In the rows, 100 means zero.
Turns in one plane each, and the order they were made in; the first pair answered
R (before => after):
[99,113,104,81,105,106,66,81,110,106,109,79,95,104,126,109,76,97,109,79,112,106,106] => [108,118,106,110,111,83,79,87,89,111,107,93,117,110,105,88,86,139,98,76,99,81,100]
[94,80,130,76,79,59,122,91,108,112,136,119,128,84,75,96,108,89,91,102,120,99,106] => [98,93,111,47,89,79,105,80,118,109,134,104,104,98,106,120,81,67,110,91,126,115,108]
[91,95,91,79,82,113,75,82,119,99,112,109,74,88,130,99,77,99,133,107,79,72,124] => [103,105,86,99,93,97,83,85,103,102,110,117,88,99,121,86,79,132,126,100,68,52,117]
B (before => after):
[95,53,146,119,77,113,98,109,119,77,113,73,88,101,97,129,102,49,96,118,124,128,128] => [93,89,113,99,80,112,77,85,125,107,135,111,53,111,139,125,44,86,122,88,98,106,136]
[112,110,97,69,92,107,91,71,119,101,110,91,83,115,105,116,97,95,100,93,113,102,91] => [111,97,105,75,88,106,96,77,117,93,105,81,94,111,92,114,114,85,92,101,119,109,90]
[112,101,83,97,114,107,95,97,99,97,90,77,92,120,110,106,91,82,107,82,105,99,97] => [90,78,106,101,85,106,102,104,110,98,99,89,94,93,90,96,111,68,99,101,109,100,106]
[150,108,81,98,147,99,105,116,71,70,68,39,125,156,99,124,122,111,91,79,107,117,72] => [65,56,136,95,37,93,112,120,129,103,124,126,100,51,58,75,141,91,86,125,99,102,109]
V (before => after):
[133,104,103,116,134,127,108,82,83,83,93,65,122,137,114,116,124,89,99,89,124,127,95] => [105,82,123,103,103,139,107,83,109,84,105,74,109,104,105,115,133,54,101,108,134,141,110]
[102,104,134,121,82,121,79,111,76,99,79,60,40,107,95,126,110,92,116,105,95,115,108] => [91,99,140,119,66,120,80,110,85,107,88,77,32,94,93,116,108,97,118,109,90,109,112]
[117,129,107,93,108,115,87,105,107,82,102,86,84,128,105,131,66,67,130,111,137,109,89] => [100,118,116,87,86,118,86,105,120,88,113,101,75,108,102,124,66,58,132,118,135,109,97]
N (before => after):
[87,93,78,92,88,82,96,93,98,122,113,123,64,83,120,96,74,95,107,101,106,92,111] => [85,71,95,94,83,88,102,106,100,104,99,99,78,75,100,103,106,62,95,120,125,110,109]
[97,105,87,90,106,102,94,104,115,95,114,90,107,103,110,104,93,90,104,107,88,94,110] => [93,103,89,89,102,102,95,105,117,95,117,93,106,98,109,101,94,88,103,110,87,94,111]
[67,94,112,99,110,92,113,119,75,106,91,90,86,128,74,98,95,96,55,91,100,100,59] => [69,103,105,99,111,89,110,114,74,115,97,101,80,133,81,95,82,110,58,83,91,92,60]
[110,83,113,99,118,105,106,98,106,81,104,94,106,98,114,114,110,94,89,91,110,95,101] => [112,94,103,99,121,101,101,92,102,89,109,104,100,104,122,111,95,107,94,83,102,85,102]
Z (before => after):
[130,119,64,71,134,118,89,88,94,77,74,64,93,147,146,137,86,93,114,86,103,122,101] => [112,113,70,54,114,127,81,84,114,83,87,76,74,129,152,140,79,73,123,93,106,130,109]
[83,109,84,55,84,114,79,83,113,118,110,131,50,97,127,110,68,95,117,86,88,88,111] => [69,76,117,61,64,118,91,101,123,98,101,111,65,74,94,112,112,54,99,117,109,108,115]
[100,92,84,107,117,83,96,102,93,100,106,105,82,102,103,88,78,127,107,74,96,92,81] => [85,86,90,94,100,91,92,101,110,102,116,110,69,86,104,91,76,108,113,82,99,100,89]
[77,87,106,74,69,116,84,93,131,107,115,124,72,74,112,102,78,90,112,107,104,107,113] => [82,66,128,94,72,111,101,111,119,85,97,97,104,74,80,102,120,76,91,128,120,116,105]

(two turns a pair)
[114,93,100,106,112,99,111,108,84,78,89,77,120,112,88,112,122,94,86,107,107,107,90] => [91,84,115,108,83,94,115,109,97,90,106,103,113,82,76,95,126,95,87,118,102,98,101] : Z then B
[130,111,78,85,95,69,92,111,101,142,123,116,99,77,108,108,78,88,102,91,103,111,97] => [132,105,85,104,96,58,103,120,89,138,118,115,115,76,91,99,94,102,89,96,101,101,93] : V then R
[128,135,77,107,115,95,102,91,94,114,66,93,110,119,81,110,102,92,86,96,127,89,112] => [102,113,94,93,85,105,101,94,120,115,76,102,97,91,73,111,112,59,88,113,135,103,122] : V then V
[63,80,121,119,60,81,110,104,118,115,136,151,99,47,70,67,105,122,95,110,85,84,118] => [86,77,108,73,98,129,93,103,125,73,100,62,86,84,104,134,105,33,109,107,128,152,109] : R then N
[93,95,88,91,82,98,105,115,104,108,117,106,99,88,112,84,100,95,122,109,104,104,92] => [113,100,82,101,105,93,110,118,88,98,103,86,114,108,108,88,107,102,115,104,107,105,82] : V then B
[97,108,113,104,105,98,93,130,56,109,94,115,120,82,74,105,131,121,91,68,87,111,109] => [105,121,99,97,116,99,87,124,53,114,94,115,110,93,92,110,115,131,100,55,83,108,107] : V then Z
[111,118,89,84,132,99,85,102,82,85,88,68,101,122,140,101,90,97,103,79,98,94,88] => [85,95,119,113,93,74,102,111,86,100,108,113,116,81,98,60,117,123,86,100,85,68,97] : R then B
